Rotation paths and how fast each direction turns (degrees per step):
Each turn is a multiple of 5 degrees from 10 to 175, or 0.
Each row of a path follows its step; steps can be skipped.
path 1
step 2: [ 22   9  19 -12 -22  -2   4   6  -4  -9   0  10  18   7 -10  -7  -5 -11
  -3  -6  -8  -3  16  12 -13   9 -21  14  10  -9 -11  -3 -37  -9  -6   2
  15   5  31   5 -12   2  -6 -23 -21 -13   0 -14  15  -1 -18  13  16 -14
  11 -11  -9  12 -12  22 -11]
step 7: [-11 -11  22  15  -2 -16   0   4 -11  10 -20  24  13  -9 -10  -7 -22  18
  17   8 -22 -10  -7  11 -22  -4  16  17   6 -20  26  -8 -29   6 -12  14
   4   2  15 -10  -2   3   8  -7   5   0   1   5  14 -13  -8 -20  -4 -24
  -7 -11  12   8  -2 -12  18]
step 8: [-15  12 -10 -18   5  -9   3  18  11  -6 -11 -21 -14  23 -21   1   3 -34
   8  19  -3   8  -3 -17   0 -24  18   2  -7 -21 -15  -8  -7   4 -17   9
   4  -8   6   9  -3   1  19 -16   8   6   3  -1   3 -44  -3 -10   3   6
 -15  -2   3   3   3 -14 -11]
step 9: [  3  -4  14 -17   7   2  -3  -2   1   4   5   9   3  -9  -9 -16 -21   7
   4   4 -20   0  23  10 -28 -18  22  -4  12  -7  26  24  13  26 -15  -2
 -14 -17 -11  16 -17   7  13  -6   7   3  -6  10   6 -11  15  21 -13 -12
  -3  -2  -7   0 -17 -24  26]
step 10: [-10 -19 -11 -18 -17 -19   5  16  23   5  10 -11  -3 -18   3   7  -4 -17
  27   5 -13   1  -7  -8   9  -9   7   0  -7   3  -5  -1  -1   9 -13 -17
   3 -16  -1  17  -9   4 -42  -9  -5  28  -5   6  -2 -25 -13 -19  -4  -2
 -10 -30   5  -1   1  -6  -3]
step 16: [  6   2  -6 -14  15  15  -2   1  -9   0  -4  -2  -3   6  12 -12   7  -7
  23 -21  20 -17  18  -6  30  10   7 -18  -5   8  -9  19   1  14   6 -12
  -5  26 -11  12  -3  -2  -4   0 -17 -14  14 -22   6 -19  19   1  19   5
  29 -16 -14 -18  22   2   1]
step 18: [ 16  -7   4  19   7  20   9   4   3  -7 -17   9   5 -15  20  12  30 -16
   5 -19  -6 -11 -11  20  -3  -6   8   6  -8 -10 -11 -21 -24   3  16  -8
   0  41 -11   7 -11   3 -14   4  -1   6  16  -4   6   2   8 -11   0   9
  30  -2 -12   4  18  15 -11]
step 20: [ 23  11  25  16  12  -3  15   0  -4   0 -17   2  -5 -10 -17  12  16 -21
 -20 -19  -3  -4  -1  -1 -21 -13  11   7   8  19  -5 -19  -6 -28   1   9
  -2   7   3  -4 -24  26  -1  -9  -5 -10   1   6  -2   0  -2  -5   4 -20
  18   6  -4  39  -8  -6  -5]
step 21: [ -9 -12   4  12  10 -16  32  -1  -8   1  12 -12  -2  16  17 -25  -6  -4
  -1   5 -16  -9  16   2   6  -6  -1  10 -10  13 -20  19 -14  -9  -7  -7
 -24  13  30   6 -18  -3   4 -14   9 -13  25  -9  12 -16  -7   9   4  30
  20  13  12   6   1  -7   0]
Speeds:
[ 3 -5  3 -2 -6 -5  2  4 -2 -5  6 -4 -2  8 -7  3 -1  2 -2  2 -4  1 -2 -1
  3 -3 -3  4 -2  2 -2  0  2  2 -1 -7 -5  3  2  3  3 -8  2 -2  1  2  1 -2
 -1  1 -5  2  0 -3 -2  2 -3 -1  4  2 -6] | 170
[  6   4   6   3  -5  -3  -2  -6   1  -2 -11  -6   0   0  -3   2   2  -3
  -1  -9  -2   5  -3   4   0   1   2  -4   2  -1   0   1   2   1  -1   1
  -2   3   0   5  -3  -3   0   4   0   1  -3   0   5  -4   2   6  -1   2
  -2   1   4  -5  -1   3  -1] | 155
[ 5  1 -1 -3 -1  0  2  0  1  1  4 10  2  1 -4  2  2 -4  1  2  0  0 -5  6
  0 -7  1  2 -2 -2  0 -3 -2  3 -1  8  5  0  2 -4  5  6  4  0  7  0  2  1
  2 -2  1  8 -2 -1  3  0  0 -5 -2  2 -7] | 65
[-2  0 -2  0 -2 -6  2 -2  5  1 -1  3 -3 -2  5  3  1  3  4  6 -1 -1 -3  4
 -3  2  1 -4 -4  3 -2  3  2  6  1 -2  3  3 -1 -1  0 -1 -6  1 -7 -1  0 -2
 -1  2  7  2  4 -7  0 10  2 -1  2 -2 -5] | 60
[ 2 -1  3  8  2  1 -2 -2  6  5  1  3  2 -5 -2  5 -4  1  3  3 -2  7 -1  3
 -4  2  0 -1 -6  2  0  3 -1 -2  6 -1 -1  5  6  4 -2  3  3 -3 -2  8 -1  0
 -4 -1 -8  1  1 -2  3 -6 -1  1  0  0  2] | 135
[-6  7  1  1 -1 -3 -1 -1 -1  3  3 -3 -2 -1 -3 -5  2  2 -7 -1  8 -1 -1  0
 -2  0  0 -7 -7 -6  2  4 -3  3  2 -5 -5  3 -2 -1  4  1  3 -3  1  4  4 -1
  0 -4  2  1 -2  8  3  2 -4 -3 -2 -3 -2] | 140
path 2
step 1: [ -1  -6   5  25 -10  10  -2  -2  -6  23   0  -9  25   6   4 -20  19  -5
   6   3 -18   3 -24  38  -6   6   6 -12  -2 -15 -14  -2  18  23   6  -2
  10  -4   3  11  33  21   2 -16   4  -3   8 -20   9   6   6  28  -6   3
 -11 -15  -4  14 -13  -6  -1]
step 2: [ 16  12  15 -23   5   5  14   5  20 -11  -5   0  22  -5  -7  22  -5  -9
   3  19  11  21   7   5  -3 -12  -9  -7   5 -15 -26 -16   1  30   8  -7
   6  -2 -13  12   4  -2   5 -24 -11  19  -1  -5   3   0 -10 -24  -3  11
   2   5 -31 -25  -4 -22  15]
step 4: [ -5   8  21   6 -29  -6   8  -7  -1  24   9 -14   4 -27  21  -5   7   7
  -5 -16   6  -4   1  15  25 -20 -34   0  -6  11  -2  18   9 -10  -1  -1
 -15 -33  -8   6  16   7  -8   0 -10  15 -11  17  11 -10  -1  15  12 -10
  -4 -17   0   1   8  18  -8]
step 9: [-15 -20  -8  12 -23  -9 -21   1  -4 -15  -8   6  -8  17  -6  -1  17  27
  -6   9   1  13  15 -12   3 -28  -1  -5   8  -2  11 -22   4  15   3   0
 -11  -1   6  34  -7   6  18  10 -17 -13  16  -6  26 -11 -11  -9  -4  -1
 -15  15  -8   5  27   8  15]
step 10: [  2   6  20   9  -3 -16  11  12   0   8 -16 -13 -49  22  -3 -11 -15   9
  -6  10  13   3  -2  15   7 -14   3 -24  -8   1 -28  16 -20  -6  -2  -3
  15   4 -14 -11 -17  16  26  16   8   3  -9 -14 -11 -17  -5  -4  -5  -3
  -7 -13   3  -6  16   2 -13]
step 11: [-37   4  -4   4  21  20  22   7  -9 -12  13  -7  14   8   1 -19 -18  11
   0   4  15   4   7  34   4 -24   3  -3   4  14   6  18   9  23  11  -3
   3   6  -1  -7   2   5 -23  12  21   6  15  -2   3  14   1  19  -9  11
  26  -5  14   7   3 -11  -4]
step 17: [-13  19   8  22  -4   2   0  -2  -1  21   2 -21 -13  -5  16 -24  17 -10
   0   5 -25  19  -5   0   3  -4   5  25  -9  24   2   1  10   5   7 -11
   7  19 -12  -2   4  -7  -4 -25   5 -12   6 -21 -19  16 -30 -14   2 -12
 -16   1   4   9   0 -30   7]
step 20: [  1 -11  23  10 -10   5  -4  -4  16  25 -10  -3  -7  20  41  -1  -6  -1
 -19  -2   4  13  -2   8   8  -8 -10  11 -12 -22  -3   1   5   4 -32 -15
 -28  -6 -10   6  -6 -26   9   5 -14  -5  -1 -18 -17 -18  -6  17   3  12
   2 -12 -10  10  -8 -12 -10]
step 21: [ -7  -7  -2  -9  15   9  12  -2 -23   5  15   4   2   4 -11   6  -6  10
  -9  -2  30 -19 -13  -1  10  16  -1  -5  22 -21  -9 -12  23  -6   4  -8
 -13   1 -23   9 -23 -13 -10   3  22  15  12   1 -12 -15  -3   0 -12  18
  24  12 -19 -14  36   6   3]
Speeds:
[-2  0 -3 -2  1  1  4 -2 -3 -1  8 -2 -2 -2 -4 -4 -2 -7 -2  5 -4  5  3 -8
  0 -4 -4 -3 -3  0  5 -3 -5  0  2  1  1 -1 -1  4  2  0  4 -2 -3  0 -1 -1
 -6 -7 -4  0  6 -1  0 -6 -6 -1 -1 -2 -1] | 145
[ 1  3  1 -4  3 -1  2 -4 -4  5  0 -3  2  1 -5 -2  7 -3 -1  0  1  2  1  0
  3 -1  5 -3  1  2  0  1 -2  1  0  1  0 -1  0  8  4  0  0  3  2 -7  3  4
  0  9  3  2  3  5  8  5 -2  7  4  6 -2] | 140
[ 1  3 -2  0  6  5  5  1 -3  3  2 -2 -4  4 -3  4 -1  5  0 -6 -4 -2  0 -3
 -7  3 -6  1 -1  1  2 -4 -5  1 -5  2 -1  0 -2 -1  3  4  3  3 -5  1  1 -1
  7  1 -2 -2 -4  3 -8  2  0  0  2  8 -3] | 115
[-3  2 -4  0 -2  4  3  2  3 -2 -4 -3  1  6 -2  1  0  5  3  2 -4  5 -6  1
  1 -2  1 -2 -1 -6 -1  2  2 -4 -3  2 -4  9 -3  3 -4 -1  0  4  1 -8  3 -6
  3 -4  1  6  5  2  2 -2  0 -6  2 -1  1] | 35
[ 0 -2 -2  6 -1  4 -1 -8 -1  4  2  2  6  7  1  3 -4  0  3  0  3  8 -2 -1
  3 -1  7  5 -1  3  6 -1 -4  1  3  3  0  0 -3  3 -1 -1  0  2 -5  0 -6  4
  1  2 -2  2 -3  0 -2  1  7 -1  2 -6 -3] | 130
[-4 -7 -2  2 -2  0 -2  0 -6  3  3  5  5 -1 -3  2 -2  2  4 -7 -3 -8 -3 -4
  4 -5  3  0  4  3  2  3 -3  5  0 -6  5  2  4  0  1  0 -1 -2  3  2  5 -6
  0  3  0  5  2  0 -1 -3 -4 -5  2  2 -2] | 140
path 3
step 0: [-23   7  15   4  22  10 -12  -2  -9 -10  -9  15  -4  24  15  -9  -3 -16
  -5   0   1 -26 -16  -7   5   0  -8   5   5   1  -8   8  -5 -12  24 -14
  28  11 -15  -3 -18  14 -14  -8 -15   3   6  24   7  20  -7  -3  -2  -8
 -17   4 -15 -10 -17 -11   1]
step 1: [ 10  28  -6 -13  -2  -2 -14  10   4  -6   0 -10 -12   7  18  -6   4 -21
   1  15  25 -16 -34 -13  15  -1   9  22  16  -2   2   3  -1   5   6 -12
   5   6   7 -14 -10  12   2  13 -14   6 -15  -2   0  -5  -1 -38  15   0
  -4  15   8  12   7   0  -7]
step 3: [ -6  -2  15  10   9  11 -11   6 -11  13  -9  -1  10  13   7   5  -2  -5
 -17 -10 -11  -5  -8  -8  17  11 -13 -17  12 -12 -16  -4   3   0  -1  13
   6 -10 -10   8 -10  10 -16   1 -13  24 -17  19  13 -19  -4 -23 -27 -12
 -15   4  11  22 -28  -8  12]
step 6: [  5  29   3   2  13   3 -24  14   4  16  -4   6 -17   1  40  -2 -18   1
  -7   3   2  -9 -11   8   6   2  11 -20   8 -12 -15  10  11   9   8  -4
   7  15  -7 -27  -1   3   7   5 -22   0 -11   1  12  12 -13 -20   0   2
 -12  17  13  17 -20   2   5]
step 7: [ 10  -1  -2  22   5  17 -21  19   3  10 -12  -8  16  -9  -1   1   3 -12
  -7   7   5  15 -37  -7  14   1   3  -1 -15  15  -7  -3  11 -13  -2  -1
  13   3  18  -3 -20  17 -16  15   8  -2 -29  20  17   0  -2 -22   8 -14
 -10  -6  -3  13  -9  -5  18]
step 10: [  1  31  19  27  20   4  -4  13 -14   9 -12 -13   0   4  17  -1 -14 -15
  -7   4   3 -22 -17 -18  -8  14   8   5 -10  11 -13   7   5 -21   5  -5
   3   3   1  -7 -15 -17  11  17 -24   3 -20  -2  -7   0 -10  -8  19  -5
   4  17 -12 -10 -17   7  15]
step 11: [ 20  15  -3   5   2  20  -7   8   7  25 -14  -5   3  -6  14   5   7 -19
  -7 -13 -13 -19 -12   4   5  -2  15  11  -5  -7  -4   0   2 -11   9  -6
  12   9  14 -33  -8  12 -17   4 -12  21 -17  -3  27  -7   4 -14 -21   2
  -2  -8   7  26 -20   0 -13]
step 14: [ 20  23 -10   8  -5   1 -11  26 -17  10  18 -21  -5   4   8  -5   3 -12
  -5 -16   7 -19  -9 -19  10  -4  10  -4  16   2  13  -3   0 -24  10   3
   5  29 -10 -19  -8   4  -1   2 -23 -18   0   3   0 -14 -23 -13   3  -4
   0  13   5   4 -25  -7  -6]
step 15: [  8   5  24  14   7  10 -14   5  13  20 -21 -17  -7   0  10  -6 -10 -19
   0   4 -10 -17  14 -13   2 -19  -5 -13  -7  15 -12  11   5 -18   8 -12
  27 -11  -1   3   1  10 -27  13 -22   6 -20   8   5  11   0 -20  13  -6
 -12   9  -3  16 -15  -4   4]
Speeds:
[ 1  5  6 -5  7 -1  4  4  4 -3 -2  4 -1 -5 -1 -4 -7 -1  2  2 -4 -1 -2  5
  4 -2  1  7 -2 -3 -3  5  4  2  7 -2  2 -2  4 -7 -2 -1 -1 -1 -1  0 -1 -3
  4  3  3  2  3  3 -2  0 -4 -3  1 -1 -5] | 70
[ 1 -4  3  0 -2  2  4 -3 -1 -2 -1 -2 -3  8  2 -4  0  2  1  8  7  6 -1  3
  1 -2  0  3  9  1 -2  4 -8 -1  0 -1  2  2  5  1  0 -4  5 -2  1  0 -1 -4
 -4  3  6 -2  0  6 -2  1  5  1  1  3 -4] | 95
[  2  -3   2   5  -1   2   8  -3  -8   1   8   0  -2  -4   3  -2   1   2
 -10   4  -3   0  -5   4   7  -3  -2   0  -6   4  -3   0   1  -5   3  -1
  -2   3  -3  -1  -1   0   0   0   1   2   1   5   1  -2  -2   2  -3   3
  -1   5  -2   1   0   4  -2] | 100
[-3  3 -1 10  3 -4 -4  0  1 -3 -3  1  1  1  5  5 -4 -1 -1 -1 -2  3 -3  0
  1 -7 -5  1  3 -5 -7  3 -1  6  1 -3  2 -4 -5  5  2  2  1  2  2  1  2  6
 -1 -2  1 -3  7  0  1  0  2  0  6  4  2] | 120
